which system made each run:
In the rows, 128 means zero.
trace 1, j667 (8 x 32):
[[127 138 204 125 101 125 135 132  88 122  66 124 118 169 118 102 159 115
  167 117 129  95 141 165  88 147 134  84 149 134  90 106]
 [121 152 197 132  85 125 109 129  81 135  83 128 116 171 147 107 155 126
  132 131 127  98 132 175  69 165 134 137 156 133 107 113]
 [143 174 184 135  95 139 102 119  89 154 103 130 120 133 183 102 131 130
  107 144 120 119 127 172  48 160 127 159 164 151 129 117]
 [157 190 176 142 115 162 116 105 108 162 108 134 124  96 196 103 106 129
  107 142 113 132 128 152  40 146 134 154 175 166 143 108]
 [170 187 174 137 145 168 135  97 118 156  99 116 119  78 168 102 113 121
  135 138 112 127 137 145  45 115 124 131 173 166 134 100]
 [163 173 173 119 170 168 154  91 121 141  76 108 111 101 133  96 136 107
  160 139 126 100 144 149  71 100 126 103 164 157 123  96]
 [145 159 181 110 161 163 149  98 106 129  73 120 109 132 119  84 159  94
  145 152 138  80 147 174  91 101 125 115 141 143 112 105]
 [131 161 185 110 136 156 141 109 101 128  83 132  90 157 136  86 161  86
  106 153 151  72 145 191  92 119 111 145 143 137 127 125]]
trace 2, j103 (8 x 32):
[[107 104  63 108 200 126 163 120 141 107 147 104 122 136  84 121 151  93
  118 138 163 116 138 136 204  90 121 157  91 110 135 145]
 [100  79  70 121 167  91 159 147 132 106 137  86 146 137  61 139 147 124
  177  94 142 134 134  95 200 109 148  95  97  95  96 121]
 [124 100 110 129 148  97 142 153 129 118 104  84 155 119  86 138 137 142
  211  77 122 151 126  87 140 129 157  51 124 117  89  93]
 [157 150 154 139 128 144 133 123 125 147  98 110 149  82 141 127  97 148
  189  94  93 154 127  99  68 122 131  72 160 149 113  85]
 [175 175 161 140 145 189 139 102 149 161 124 141 111  64 173 115  79 131
  123 138 102 147 131 122  61 102 102 127 160 169 152 107]
 [142 155 127 124 155 200 140  93 173 145 165 155 102  80 167 118  84 122
   85 149 115 135 136 123 116  91  78 152 125 154 184 128]
 [115 106  85 125 154 157 143 134 177 112 194 141  98 117 136 140  99 107
   87 132 140 148 127 114 192  94  89 159  86 121 171 149]
 [ 96  68  85 132 109 112 134 161 159  99 189 131 127 167 106 156 107 121
  116  95 140 158 124 100 212 119 109 122  84  97 125 147]]
trace 3, j622 (8 x 32):
[[100  93  97 105 185 122 163 124 134  91 121  99 111 156  58 115 165  91
  153 118 160 100 137 137 202  83 127 109  94 105 106 128]
 [132 139 127 102 205 151 166 104 126 115  94 107  99 144  92  94 168  72
  135 140 164  77 146 163 158  85 126 127 118 134 126 121]
 [146 162 171 107 159 186 154  90 126 133 101 140  90 127 140  93 136  81
  106 165 139  78 146 177 100  90  94 144 141 152 148 128]
 [143 158 176 122 112 188 139 107 149 134 145 167  83 121 177 104 101 100
   75 160 133 106 141 162 100 102  81 153 132 148 176 140]
 [111 126 139 132  92 167 130 130 156 127 187 174  92 137 177 132  87 122
   59 142 126 137 126 137 137 119  75 174 103 124 177 154]
 [ 96 103  85 136 114 120 116 140 152 120 200 148 113 151 151 151 108 118
   61 129 146 145 124 133 178 140 103 193  92 107 155 161]
 [ 90 114  59 124 140  98 120 139 111 121 177 120 142 165 131 128 147 112
   77 138 158 128 127 142 185 153 141 206 109 108 133 156]
 [ 93 142  94 126 147 100 108 109  76 131 136 108 149 156 141 111 165 114
  100 149 148 102 125 161 132 165 144 209 130 114 121 138]]
trace 4, j622 (8 x 32):
[[142 119 129 111 179 181 165 114 180 116 145 142  89 110 112 120 101  97
  119 132 143 123 145 128 162  59  92 102 105 137 163 127]
 [125 119  94 115 184 172 166 115 180 115 172 137  94 105 123 123 104  93
   98 138 145 120 143 122 178  71  93 143  91 133 169 142]
 [116 128  79 115 183 158 151 104 161 120 177 134  96 115 129 120 114  97
   83 154 152 125 136 129 180  88  96 181  93 131 174 150]
 [117 148  79 119 183 161 131  96 140 131 167 130 116 118 153 113 129  97
   74 168 143 118 127 147 155 107 104 214 113 132 167 148]
 [128 166  96 127 157 159 120  95 121 139 158 133 117 112 176 110 128 109
   55 181 139 123 122 153 121 131 106 231 133 146 164 149]
 [128 177 113 141 113 143 111 105 109 154 165 144 125 123 200 119 119 125
   50 169 132 128 118 156 100 158 110 236 144 141 167 148]
 [121 159 122 151  83 127  94 128 108 160 164 141 135 132 206 125 108 142
   62 153 117 152 106 138  98 180 111 225 145 132 156 148]
 [104 145 115 157  63  99  80 138  97 152 169 141 153 139 202 139 108 156
   79 131 114 156 106 135 100 198 126 204 143 123 133 147]]
trace 5, j589 (8 x 32):
[[135 134  93  97 221 149 171 101 136 113 113  95 113 122  87 100 155  84
  133 144 165  91 143 145 162  79 133 136 115 132 130 117]
 [157 148 118 114 202 181 168  92 169 130 128 116 102  83 122 108 104  99
  136 137 132 120 142 125 132  56 103 111 122 150 155 117]
 [162 158 164 130 142 186 153 110 164 151 123 138 117  72 153 120  80 126
  147 119 100 151 131 112  76  87 103  91 157 157 141  99]
 [150 135 190 140  88 148 133 138 130 144  99 128 127 111 148 134  96 155
  168  99  93 155 127 112  64 124 121  54 152 145 112  95]
 [121 104 180 139  81  93 130 164 102 123  89 113 134 163 109 135 135 139
  186  75 119 134 124 120 110 155 139  57 138 112  78  97]
 [ 87  77 132 122 109  79 145 161 108 102 111 112 139 189  73 130 162 115
  180  85 148 118 134 127 177 136 140  73 108  92  71 121]
 [ 93  72  90 122 155 101 155 148 148  89 149 110 132 160  68 137 147 109
  150  97 153 126 129 103 217 103 126 102  79  94 109 137]
 [114  85  67 120 167 135 158 140 180 111 191 124 127 112 100 149 103 111
  124 111 140 159 128  87 203  85  98 119  87 110 145 140]]
trace 6, j236 (8 x 32):
[[112 114 150 105 157 117 158 124 100 106  94 103 109 174  63  95 180  86
  152 121 170  78 146 163 153 108 138  94 108 112 105 112]
 [115  98 118 109 188 111 173 128 125 101  93  84 124 147  57 109 167 105
  197  96 152 107 141 121 170  96 145  72 111 111  90 106]
 [123 105  60 121 205 106 159 125 126 120 129  67 156  91  79 129 140 123
  188 112 135 142 128  88 161 105 150  98 122 113 112 109]
 [141 150  52 131 206 122 137  98 124 144 138  86 166  70 130 129 125 139
  154 134 118 156 114  92 120 125 147 158 144 133 118 113]
 [142 183  96 143 174 135 117  89 110 159 126  95 158  81 171 116 125 139
  123 155 119 136 113 124  73 139 149 187 163 159 130 111]
 [157 202 158 133 131 153 117  97  91 161  95 113 131  97 181 102 124 129
  116 152 115 112 134 156  43 147 138 169 180 163 131 106]
 [146 166 211 135 100 148 121 118 107 149  80 133 115 125 157 110 122 125
  151 122 115 114 132 159  45 142 130  91 160 158 116  92]
 [142 123 202 139  81 135 135 146 127 135  93 133 121 128 138 128 106 149
  183  89 110 137 128 121  74 125 122  44 152 137 102  94]]
trace 7, j103 (8 x 32):
[[112 157  82 151 115 106  93 118 102 152 172 129 162 128 186 134 122 149
   83 147 122 153 103 128 110 181 134 235 146 124 140 143]
 [102 155  81 150 130  97  92 122  99 142 166 111 168 130 177 134 134 142
   87 149 131 148 114 129 116 183 146 221 136 128 135 142]
 [105 148  69 143 129  89  93 120  91 141 154 104 178 128 163 134 133 146
  107 141 130 148 112 124 116 178 152 213 136 124 124 140]
 [109 152  74 139 141  94  94 112  93 140 146  96 173 117 166 132 142 150
  119 139 128 147 108 123 113 176 159 201 145 123 122 129]
 [126 156  80 151 150 105  98 109  93 155 150  91 174 106 166 129 136 154
  120 142 117 157 113 115  99 172 158 199 152 133 123 123]
 [129 169  70 152 164 119 101 106 103 153 148  92 173  95 164 134 126 149
  118 145 120 149 104 116  93 163 150 209 150 137 130 124]
 [131 165  59 147 177 123 111  99 114 152 152  97 164  90 169 131 120 145
  112 145 120 157 108 108 106 151 138 208 147 136 133 126]
 [131 155  56 148 170 115 111 105 125 144 168  97 168  89 158 138 115 149
  114 150 113 163 105 101 130 154 145 208 144 128 130 132]]
trace 8, j589 (8 x 32):
[[ 97  74  78 137 139  81 144 161 133 108 144  95 163 133  80 160 128 143
  184  78 128 163 128  73 183 128 136  82 104  94 100 117]
 [107  83  52 131 158  93 144 149 150 114 169  92 159 112  89 157 122 141
  162  90 127 173 118  69 196 121 138 109 100  95 113 127]
 [123 102  40 140 168 100 135 135 154 124 182 103 161  88 115 160 104 145
  150 101 121 189 112  65 180 123 137 132 114 110 127 129]
 [131 124  56 150 158 110 121 128 148 141 174  99 174  78 132 155  99 156
  142 106 110 192 106  65 141 136 141 157 131 125 121 119]
 [129 134  63 156 145 104 112 128 128 150 157  95 178  83 153 153 105 167
  150 116 103 186 106  69 118 151 145 158 141 129 116 114]
 [122 141  65 149 155  94 108 121 101 144 141  84 187  91 145 147 125 167
  157 127 115 168 111  94 122 159 157 163 145 131 112 113]
 [124 142  60 130 180  95 124 117  98 135 135  67 178 103 124 134 150 146
  155 130 131 149 119 102 125 152 160 164 145 124 112 111]
 [132 148  60 126 215 118 138  99 101 132 123  67 168  89 104 120 152 127
  155 142 131 129 126 113 138 126 159 161 138 128 116 113]]
trace 9, j667 (8 x 32):
[[114 125 144 120 112 160 139 128 145 119 166 167  86 153 150 119 122  90
   63 153 147 103 134 163 164 111  85 169 101 124 162 159]
 [125 120 157 132  83 175 131 135 160 125 186 175  90 131 169 134  83 118
   70 135 124 142 133 139 139 110  73 151 109 123 174 152]
 [134 116 160 136  90 168 142 142 177 129 166 165  94 114 162 145  62 133
  104 115 109 158 129 112 125  97  81 104 115 129 157 136]
 [142  94 162 137  97 151 156 159 170 124 138 145  99 127 118 144  85 127
  150  87 114 159 131 102 143  96 107  57 118 125 129 114]
 [114  77 164 129  97 119 154 166 143 114 113 126 117 158  86 138 120 135
  184  74 123 141 129 106 156 113 118  32 103 110  99 113]
 [107  81 165 127  69  86 138 175 104 107 108 123 125 184  89 133 141 129
  171  82 131 127 127 125 148 145 137  60 111  96  85 121]
 [ 92 101 159 144  43  80 107 173  87 130 119 132 131 187 132 137 139 144
  143  84 124 133 125 140 121 183 145 110 128  98  96 123]
 [109 138 149 152  49  89  90 149  84 143 135 127 156 143 175 143 113 166
  128 103 111 164 115 123  79 199 138 145 146 124 113 123]]
trace 10, j236 (8 x 32):
[[140 128  97 109 192 184 167 100 173 123 171 133  96 101 126 121 109  98
  101 139 143 120 137 120 165  67  95 137 104 136 169 136]
 [136 144 104 111 196 185 165  90 163 128 162 133  95  95 125 107 111  98
   99 157 142 118 145 136 151  65  94 153 110 142 166 133]
 [142 149 115 108 200 192 164  88 165 123 139 130  97  96 134 105 115  95
  100 156 136 110 141 143 138  67  96 149 116 148 168 128]
 [145 149 135 112 196 196 168  89 162 126 126 128  94  92 132 100 111  93
  119 154 141 102 144 138 128  62  98 127 121 154 158 119]
 [147 148 138 111 192 193 167  92 165 129 137 127  97  83 130 109 106  98
  134 139 128 119 145 128 120  58  99 106 123 157 157 117]
 [158 146 134 116 199 199 171  93 176 130 129 127 103  77 133 117  93 109
  137 140 123 128 138 118 113  61  94 112 130 156 154 115]
 [158 152 128 122 188 199 162  90 176 139 143 128 105  66 146 121  87 114
  129 132 120 140 134 110 113  70  92 111 138 154 166 117]
 [157 161 141 131 166 198 152  90 172 149 149 141 108  71 161 114  82 120
  116 147 114 143 136 112  98  71  91 127 131 162 167 122]]

runs to name:
trace 11 (3 x 32):
[[109  87  85 121 179  96 167 135 124 105 114  75 149 131  62 136 147 124
  200  86 136 142 133  89 184 113 146  73 111 102  90 108]
 [139 112 124 123 160 118 151 138 133 125  96  89 148 103  93 134 124 141
  206  82 117 147 128  93 118 119 149  52 139 126  95  89]
 [159 160 159 136 150 169 144 114 145 151 106 112 137  68 148 116  86 140
  176 107  99 150 125 105  69 102 124  79 158 159 122  90]]
 : j103
trace 12 (3 x 32):
[[148 149 117 105 219 181 170  90 161 129 121 105 109  95 117 103 127  79
  136 146 142 105 145 135 137  62 114 125 127 151 147 115]
 [154 153 119 115 214 184 166  88 157 135 116 116 115  83 120 101 115  99
  140 141 128 112 139 131 123  65 112 123 133 155 141 103]
 [157 162 126 125 207 194 161  83 163 139 122 115 112  72 134 109 102 111
  144 148 123 125 132 125  96  71 111 123 148 158 147 105]]
 : j236
trace 13 (3 x 32):
[[140 121 136 125 155 189 161 117 185 126 165 156  89 102 135 130  77 109
  113 133 125 136 137 120 147  65  78 105 106 140 167 132]
 [149 146 171 143  88 178 129 135 171 146 158 163 107  92 181 141  59 141
  117 119  97 168 122 109  89 108  87 111 139 149 157 117]
 [123 130 187 165  44 126  96 154 131 149 138 152 128 140 182 140  82 156
  129  93 101 165 113 118  76 161 117 103 144 130 120 114]]
 : j589
trace 14 (3 x 32):
[[128 166 158 115 133 175 134 101 120 130 128 146  92 145 164  91 139  92
   70 169 146  87 138 185 111 115 103 189 133 136 154 142]
 [103 118 105 110 166 135 145 122 124 111 135 117 103 168 111 106 159  72
   88 149 174  89 137 168 188 108 119 176  98 114 143 151]
 [ 86  98  91 112 162  94 150 145 110  96 123 104 127 173  66 119 176  98
  148 115 169 104 131 138 199 121 138 125  95  93 100 133]]
 : j103
trace 15 (3 x 32):
[[131 102 127 104 182 168 177 120 173 111 133 133  86 131  86 115 124  83
  128 122 157 103 142 132 177  59 104  97  97 127 140 127]
 [117  79 129 109 161 139 171 149 167 102 134 119 103 156  71 133 122  99
  161  94 148 128 133 117 194  76 109  73  87 106 115 123]
 [118  74 149 123 123 121 165 160 153 100 112 119 110 154  71 142 121 120
  189  69 130 136 134 103 173  94 121  32 100 111 101 112]]
 : j103
trace 16 (3 x 32):
[[145 104 143 129 152 153 168 143 173 118 119 121 111 111  93 140 102 121
  186  84 117 146 130  97 144  81 121  40 122 126 118  97]
 [154 113 165 131 129 164 162 137 171 123 122 137 104 102 121 130  84 122
  164  92 109 152 128 101 120  79 107  54 126 138 130 104]
 [151 117 174 126 111 174 155 134 181 134 139 157  91 108 145 141  70 122
  129 107 108 145 132 111 120  85  87  80 129 142 144 119]]
 : j103
